L: [111 173 144 135 113]
E: [161 120 158  57  73]
U: [153 111 120 130 137]
A: [176 132  90 135 114]
Z: [104 163 125 125  69]
W: [190 156 147 152 124]
H: [124 127 139 120 155]
tail: [125 125] -> [69]
after: [152] -> [124]

C: [120 140 129 140 137 141 146 123 131 127 131 131 147 130 120 118 143 133
 152 125 136 136 134]
Q: [131 120 128 121 137 125 127 139 133 142 136 140 214 125 138 132 122 143
 127 130 128 121 122]
S: [126 132 118 132 132 136 149 141 129 142 126 126 214 124 138 126 142 147
 130 129 139 130 129]
R: [124 137 135 152 137 133 146 130 148 139 135 134 133 130 124 129 134 145
 141 123 135 127 129]
D: [118 137 126 132 137 139 137 134 135 121 136 131 137 129 121 130 134 127
 139 128 131 128 129]
N: [129 136 137 146 132 133 130 125 130 140 134 134 151 127 124 121 146 143
 128 130 128 121 133]
tail: [143 127 130 128 121] -> [122]
tail: [214 125 138] -> [132 122 143 127 130 128 121 122]
tail: [130 124 129 134 145] -> [141 123 135 127 129]
[126 132 118 132 132 136 149 141 129 142 126 126 214 124 138 126 142 147
 130 129 139 130 129] -> S

J: [106 129 158 124  95 123 154 131 112 121 138 119 101 129 151 128 116 159
 139 134  96 111 148  84 133 136 133 129 127 114 135 136 137 118 119 149
 118 124 154 148 148]
K: [102 127 136 119 102 126 151 115  99 119 141 103  94 139 138 130 109 156
 140 139  99 121 139  86 137 130 141 119 151 111 142 135 129 115 133 149
 111 129 132 138 141]
B: [104 128 147 122  97 125 154 121 105 121 140 110  97 134 145 130 112 160
 140 137  97 116 143  84 135 133 138 124 134 112 139 135 133 116 125 150
 114 126 144 144 145]
P: [141 139 162 156 129 105 167 162 173  75  95 143 138  99 150 107  92  75
 133 120 127  82 144 159 112 158 103 151 120 140 116 132 104 121 139 155
 143 131 143 131 105]
M: [141 127 158 156  99 113 105 170 134 113 145 165 120 111 136 116 135  59
 169 117 110 110 136 151  99 129 112 131 109 162  82 114 144  96 133 150
 175 153 149 161 126]
[102 127 136 119 102 126 151 115  99 119 141 103  94 139 138 130 109 156
 140 139  99 121 139  86 137 130 141 119 151 111 142 135 129 115 133 149
 111 129 132 138 141] -> K

Y: [ 95 133  86  93]
X: [197  72  91  78]
V: [196  73  91 120]
T: [197 189 108 190]
tail: [196  73  91] -> [120]
tail: [197 189] -> [108 190]
tail: [73 91] -> [120]
after: [189] -> [108]

vuvo: [117  81 126 141 171 172 180  93 125]
Fab: [ 96 142 130 141 171 118 179 178 131]
Rozer: [160  81 132 116  97 133  59 131 125]
after: [172] -> [180]
after: [142] -> [130]
tail: [141 171 118 179] -> [178 131]
after: [116] -> [97]
after: [59] -> [131]
after: [133] -> [59]
after: [132] -> [116]

Zaped: [ 68 108 108 158  88 104 171 167  82 176 127 103 151]
fazi: [131  74  62 178 166 116 141 162 122 130 117 125 156]
Gel: [106 179  97 101 186 110 177  87  98 161 177 145 114]
depo: [ 68 108 108 158 166 116 141 163 102 160 177 145 118]
Ton: [ 68 108 108 158  88 104 172 168 102 160 177 145 148]
after: [171] -> [167]
after: [97] -> [101]
after: [98] -> [161]
after: [176] -> [127]
tail: [186 110] -> [177  87  98 161 177 145 114]
tail: [166 116 141 162] -> [122 130 117 125 156]

vom: [164 153 117 162 179 112 120 177 127 106 128 148  96 113 140 161 143 150
 175 138 132  93 106 147 139 138 140  91 126 128 102 110 110 151  92 132
 131 133 142 123 178 102 153 123 141 124 139 110 120 127 123 133 140]
fimul: [153 112 134 113 148 194 117  90 157  68 188 144 101 104 179  88 153  84
 179 162  82 166 156 132  98 168  94 111 131 132 137 141  97 156  87 126
 114 137 140  87 164 102 152 144 135 121 119  94 147 109 168 153 161]
Naduz: [164 153 117 162 179 112 120 177 127 106 128 148  96 113 140 161 143 150
 175 138 132  93 106 147 139 138 140  91 126 128 102 110 110 151  92 132
 131 133 142 123 178 102 153 123 141 124 139 110 120 127 123 133 123]
Baki: [153 112 134 113 148 194 117  90 157  68 188 144 101 104 179  88 153  84
 179 162  82 166 156 132  98 168 123 126 130 125 128 133 121 130 129 133
 124 132 137 121 132 133 130 131 129 126 125 125 128 122 129 134 128]
reva: [133 122 134 127 143 126 123 120 125 124 129 132 124 136 167 127 133 120
 129 130 138 129 132 130 124 126 131 120 123 127 128 124 116 131 127 125
 118 129 128 126 128 130 123 122 136 124 132 126 125 132 129 130 131]
tul: [136 124 158 131 137 123 120 120 104 138 131 114 130 135 122 139 136 130
 129 124 123 153 136 129 124 110 133 123 120 116 136 132 134 110 132 126
 133 143 119 118 127 126 125 117 126 131 133 135 131 155 139 120 132]
Gulo: [145 122 202 133 163 112 107 107  54 155 140  85 132 128 123 165 152 116
 119 113 111 193 155 130 113  81 149 124 106 104 147 148 147  85 133 127
 149 161 107 109 123 112 128 104 124 128 146 146 136 200 156 113 147]
[164 153 117 162 179 112 120 177 127 106 128 148  96 113 140 161 143 150
 175 138 132  93 106 147 139 138 140  91 126 128 102 110 110 151  92 132
 131 133 142 123 178 102 153 123 141 124 139 110 120 127 123 133 140] -> vom
[153 112 134 113 148 194 117  90 157  68 188 144 101 104 179  88 153  84
 179 162  82 166 156 132  98 168 123 126 130 125 128 133 121 130 129 133
 124 132 137 121 132 133 130 131 129 126 125 125 128 122 129 134 128] -> Baki
tail: [114 130 135] -> [122 139 136 130 129 124 123 153 136 129 124 110 133 123 120 116 136 132
 134 110 132 126 133 143 119 118 127 126 125 117 126 131 133 135 131 155
 139 120 132]

nos: [129 150 182 153 110  89 147 121  78 114 144 143 116 146 126 123 146  83
  88  90 111  99 131 138 153  90 136 122 120 138 112  80 131 135 116 116
 139]
Vopiv: [163 150 182 171 140  89 143 122  93 124 137 118 118 142  82 123 117  83
  59  90 102  98 131 138 153  90 158 122 116 127 157  99 134 103  76 116
 143]
vokag: [129 150 182 153 110  89 147 121  78 114 144 143 116 146  82 123 146  83
  88  90 111  99 131 152 153 101 148 122 116 131 126  80 134 129  98 116
 143]
tail: [ 99 131 138 153  90] -> [136 122 120 138 112  80 131 135 116 116 139]
tail: [117  83] -> [ 59  90 102  98 131 138 153  90 158 122 116 127 157  99 134 103  76 116
 143]
after: [127] -> [157]

zol: [103 105 119  96 107 138]
Dami: [131 161 128  97 107 112]
vam: [146 137  94 146 149 136]
Moku: [103 105 120  96 107 138]
after: [137] -> [94]
after: [119] -> [96]
after: [94] -> [146]
tail: [120  96 107] -> [138]

nobe: [160 114 112 111 104 109 126  81  90  81  79 103 132 150 160 154 154 124
 119 107 114 116 130 154 174 148 111 110 102  84  92 105 112 132 141 137
 137]
medu: [160 114 112 111 104 109 126  81  90  81  79 103 132 150 160 154 154 124
 119 107 114 116 130 128  82 114 143 143 150 180 180 175 164 145 127 125
 124]
mep: [109 108 104 128 140 159 164 197 174 169 156 140 126 114 127 121  99 109
 102 112 122 145 153 147 172 133 102 104 110 102  99  86  91  88  89 100
 119]
Pabu: [132 143 122 150 149 168 152 156 134 105  83  84  84 102 110 123 124 135
 119 120 135 137 153 127 117  87  63  69  87 127 112 105 138 138 146 140
 149]
madiv: [102  64  89 104 102 103 120 102 112 127 133 149 147 141 131 109  88  77
  96 104 120 118 137 143 137 154 180 179 172 151 171 148 118 110 104 123
 141]
zek: [153 175 164 148 140 130  89  75  86  84  97 114 128 134 125 125 130 134
 135 129 121 108  88  78  72  85 109 112 122 150 127 126 149 142 146 142
 126]
zalev: [160 114 112 111 104 109 126  81  90  81  79 103 132 150 160 154 154 124
  73  77  98 108 133 134 137 135 145 145 146 173 147 126 113  99  98 110
 128]
[102  64  89 104 102 103 120 102 112 127 133 149 147 141 131 109  88  77
  96 104 120 118 137 143 137 154 180 179 172 151 171 148 118 110 104 123
 141] -> madiv
after: [72] -> [85]
[160 114 112 111 104 109 126  81  90  81  79 103 132 150 160 154 154 124
 119 107 114 116 130 128  82 114 143 143 150 180 180 175 164 145 127 125
 124] -> medu

Fotim: [141 134 136 168 182]
Vofo: [139 144 155  54  96]
kuda: [141 135 136 168  49]
after: [134] -> [136]
tail: [139 144 155  54] -> [96]
tail: [141 135 136 168] -> [49]
tail: [135 136] -> [168  49]

pema: [120 121 147 193 126 153 142 131 143 129 127 119 148 128 109 140 126 130
 122 106 148 128 139 128 123]
nef: [128 137 141 176 136 119 127 125 127 125 123 127 129 131 127 119 129 118
 129 142 135 113 137 122 138]
reni: [126 133 137 127 131 130 130 129 126 124 125 135 128 126 125 130 129 131
 136 138 129 117 144 125 143]
kov: [122 127 142 111 127 147 138 134 130 124 127 140 135 122 116 145 128 143
 141 129 131 118 157 127 148]
sor: [125 134 140  86 130 137 133 133 123 121 123 146 126 121 122 140 129 143
 149 146 124 110 163 124 161]
vitak: [127 121 119  54 120 142 131 134 127 128 132 138 125 122 127 144 127 146
 137 121 117 137 133 133 131]
bines: [126 133 139 138 126 154 131 129 127 125 124 133 130 127 124 130 129 129
 135 137 131 117 144 125 142]
repa: [126 130 140 198 132 127 130 125 134 128 127 119 136 132 123 121 128 116
 120 125 141 123 126 125 123]
tail: [137 127 131 130] -> [130 129 126 124 125 135 128 126 125 130 129 131 136 138 129 117 144 125
 143]
[128 137 141 176 136 119 127 125 127 125 123 127 129 131 127 119 129 118
 129 142 135 113 137 122 138] -> nef
tail: [128 127 119] -> [136 132 123 121 128 116 120 125 141 123 126 125 123]
tail: [126 153] -> [142 131 143 129 127 119 148 128 109 140 126 130 122 106 148 128 139 128
 123]

fif: [ 95 193 150 107]
Zogi: [133  71 116 124]
semog: [107 183 165  97]
paf: [ 85 150 149 143]
rukem: [124 137 127 123]
dusup: [146 124 149 117]
kupe: [124 136 127 123]
tasu: [161 107 161 111]
gifi: [122 146 164 111]
fos: [149 136 127 105]
after: [193] -> [150]
[161 107 161 111] -> tasu
tail: [124 149] -> [117]
[146 124 149 117] -> dusup
after: [95] -> [193]
tail: [137 127] -> [123]
after: [183] -> [165]

famav: [126 129  81  71 100]
nede: [129 130 141 119 181]
kud: [120 124 121 100  60]
Vud: [168 126 125 126 130]
Seri: [108 104 108  94 151]
lobaf: [111 130  81  84 124]
tail: [129  81] -> [ 71 100]
after: [125] -> [126]
after: [120] -> [124]
[126 129  81  71 100] -> famav

zipu: [129 126 129 129 131 122 131 124 130 128 128 129 125 126 129 128 124 134
 129 129 133 128 131 126 125 129 126 126 126 124 130 130 123 127 133 121
 124 134 132 130 128 142 124]
nen: [137 118 128 136 122 119 143  98 133 134 127 146 143 127 129 113 124 134
 129 133 127 135 131 122 125 113 118 126 126 124 150 130 150 127 133 127
  91 126 111 131 128 126 129]
Donu: [107 126 137 196 128 131 119 124 118 117 126 117 125 126 129 128 124 128
 129 132 121 130 133 127 125 134 126 130 124 124 130 130 127 128 142 135
 124 122 130 118 117 109 118]
mit: [129 126 129 129 131 128 131 124 130 128 130 129 126 126 129 128 124 134
 129 129 127 128 131 127 125 126 126 126 126 124 130 130 127 127 133 127
 124 126 130 131 128 128 124]
guti: [149 169 108 123 113 105 197 124 103 144 130 128 117 139 177 129 110 155
 110 120 127 160 140 156 111 146 191 124 126  94 130 182 127 157 107 127
 114 126 107  87 128 128 151]
fusir: [129 126 138 129 131 128 130 124 130 129 130 129 126 126 129 128 124 134
 129 129 120 128 139 127 125 126 126 126 129 124 130 130 123 127 133 122
 133 126 128 131 128 128 128]
kufor: [129 126 129 129 131 128 131 124 130 129 130 129 129 126 129 129 125 134
 129 129 127 128 126 127 125 126 126 126 126 124 130 130 130 127 133 127
 124 126 130 131 128 128 124]
Nugi: [129 126 129 126 131 128 131 117 139 121 130 129 126 122 163 128 114 144
 160 144 127 117 131 127 125 146  90 126  67 124 139 121 127 127 135 136
 154 126 130 129 133 128 133]
Monur: [137 118 128 136 122 119 143  98 133 134 127 146 143 127 129 113 124 134
 129 133 127 135 131 122 132 122 126 126 139 139 165 143  90 126 133 149
 124 126 130 131 128 146 105]
sapub: [129 126 129 129 131 128 131 124 130 128 130 129 126 126 129 128 128 134
 128 129 127 128 128 127 125 126 126 126 126 124 130 130 127 127 131 127
 125 126 130 131 128 128 124]
limuz: [129 127 127 129 129 132 137 124 130 128 134 129 126 126 133 128 124 141
 129 129 127 133 131 127 125 126 126 126 126 127 130 130 127 127 133 130
 124 126 128 116 128 128 139]
Nera: [129 126 129 129 131 128 131 126 130 128 130 129 126 126 129 128 123 134
 129 129 127 128 131 127 125 126 126 126 126 124 130 130 127 127 133 127
 124 126 130 131 128 128 124]
tail: [130 123 127 133 121] -> [124 134 132 130 128 142 124]
[129 126 129 129 131 128 131 124 130 129 130 129 129 126 129 129 125 134
 129 129 127 128 126 127 125 126 126 126 126 124 130 130 130 127 133 127
 124 126 130 131 128 128 124] -> kufor

gebe: [ 71 146 118 169 123]
pudo: [124 148 158 140 169]
makot: [153  81 145  88  67]
Vafet: [125 151  85 129 126]
pudif: [132  81 145  88  66]
tail: [124 148 158 140] -> [169]
[ 71 146 118 169 123] -> gebe
after: [118] -> [169]
after: [85] -> [129]

fot: [144 139 144  80 168 123 152 165 155 144  99 105  89 114 175 186 109 128
 158 149 155 186]
Lom: [149 154 134  91 167 133 156 167 195 149  88  89  70 130 168 188 112 130
 160 157 161 176]
Tusif: [168 144 153  85 193 116 143 182 179 144  99 105  90  80 180 183 109 121
 156 147 157 195]
Gatak: [146 140 148  81 173 121 150 173 180 155 102  91  78 112 176 186 109 127
 157 151 157 186]
Bovu: [131 110 166  60 176 102 143 181 155 166 133  90 101  77 188 177 103 122
 156 122 144 206]
gazad: [144 139 144  80 168 123 152 171 183 155 103  88  80 114 175 186 109 128
 158 149 155 186]
zuko: [143 126 158  73 178 111 146 177 168 158 116  94  87  95 181 181 108 122
 155 144 154 195]
tuvo: [159 153 140  90 179 129 150 173 191 145  90  97  67 124 171 189 117 122
 157 163 168 179]
ligi: [168 144 153  85 193 116 143  84 179 144  99 105  70 107 176 185 121 112
 150 164 171 188]
difib: [132 148 130  86 149 135 163 160 195 159  95  77  80 132 170 188  99 142
 163 146 149 177]
nezom: [168 144 153  85 193 116 143 182 179 144  99 105  90  80 188 179 112 111
 151 146 156 203]
after: [101] -> [77]
after: [87] -> [95]
after: [110] -> [166]
after: [189] -> [117]
tail: [168 158 116  94] -> [ 87  95 181 181 108 122 155 144 154 195]
[168 144 153  85 193 116 143 182 179 144  99 105  90  80 188 179 112 111
 151 146 156 203] -> nezom

vut: [102 142  78  64 165 143 107 171  61  92 129 176 145 141 135  77  97 156
 121 109 111 128 114 116 101  94 176 119 155 133 163 171 149 167 134 120
 151 171 113 171 176  90 151  64 138 176  95 119 135 128  90 102 124 139
  96  98  91 107 188 143 122]
tobi: [124  79 142 116 116 108 105 150 126 124 138 100 151 141 151 137 134 146
 113 122 104  83 110 136 140 170 159 146 146 149  88 175 112 104 167 163
 131 110 135 107 130 150 129  86  86  92 137 130 120 106  63 126 157  84
 148 108 144 143  98 145 119]
tovi: [124  79 142 116 116 108 105 150 126 124 138 100 151 141 151 137 134 146
 113 122 104 101 110 136 140 170 159 146 146 149  88 175 112 104 167 163
 131 110 135 107 130 150 129  86  86  92 137 130 120 106  63 126 157  84
 148 108 144 143  98 145 119]
tal: [154  90 177 129 134 137 112 113 107 174 170 106 143 133 140 158 109 125
  99 144  88 102 102 116 150 179 175 165 140 132  85 187 118 116 160 158
 102 129  96 133  84 173 110 113 119  96 148 153 125 125  93 104 158  69
 167 131 128 125 100 149 148]
[124  79 142 116 116 108 105 150 126 124 138 100 151 141 151 137 134 146
 113 122 104  83 110 136 140 170 159 146 146 149  88 175 112 104 167 163
 131 110 135 107 130 150 129  86  86  92 137 130 120 106  63 126 157  84
 148 108 144 143  98 145 119] -> tobi
tail: [116 160 158 102] -> [129  96 133  84 173 110 113 119  96 148 153 125 125  93 104 158  69 167
 131 128 125 100 149 148]

ruru: [114 161 115 104 129]
verep: [140 164 105 156 156]
dil: [147 146 115 103 188]
vulub: [ 91  96 180 123 105]
voduz: [115 122 119 123 104]
Zer: [118 161 158 153 129]
moko: [115 123 119 123 104]
valet: [127 118  74 121 125]
vofa: [140 149 103 145 130]
misi: [133 128  69 143  96]
Zuka: [ 97 103 126 102 146]
[114 161 115 104 129] -> ruru
tail: [147 146 115 103] -> [188]
tail: [115 123] -> [119 123 104]
after: [145] -> [130]
tail: [ 97 103 126] -> [102 146]
after: [102] -> [146]
tail: [115 103] -> [188]

buvul: [152 109 140 131 109 136 125 141 101 154  85 132 157  79 129 109 107 124
 114 161 119 141 106 142 116 102 181  80  75  73 186 116 131]
zimos: [149 101  91 130  83 135 157 141  99 142  99 130 178  82 100 140 135 125
 138 114 133 172 103 109  90  99 195  96  97  86 164  95 130]
fudil: [152 109 140 131 109 136 125 141 101 154  99 130 179  79 129 109 107 124
 114 161 119 141 106 142 116 102 181  80  75  73 186 116 131]
tail: [ 99 130 178] -> [ 82 100 140 135 125 138 114 133 172 103 109  90  99 195  96  97  86 164
  95 130]
after: [172] -> [103]

res: [133  53 136 116 107 138 152 126 137]
ponal: [130  96 136 116 106 144 152 138 120]
Tipe: [146 120 137 105 172 135 136 129 124]
Kab: [101 111 150 105 106 138 111 120 117]
Vuna: [ 83 115 130 113  97 109 152 127 128]
after: [96] -> [136]
after: [115] -> [130]
tail: [137 105] -> [172 135 136 129 124]
tail: [116 107 138 152 126] -> [137]
tail: [136 116 106] -> [144 152 138 120]
tail: [152 127] -> [128]

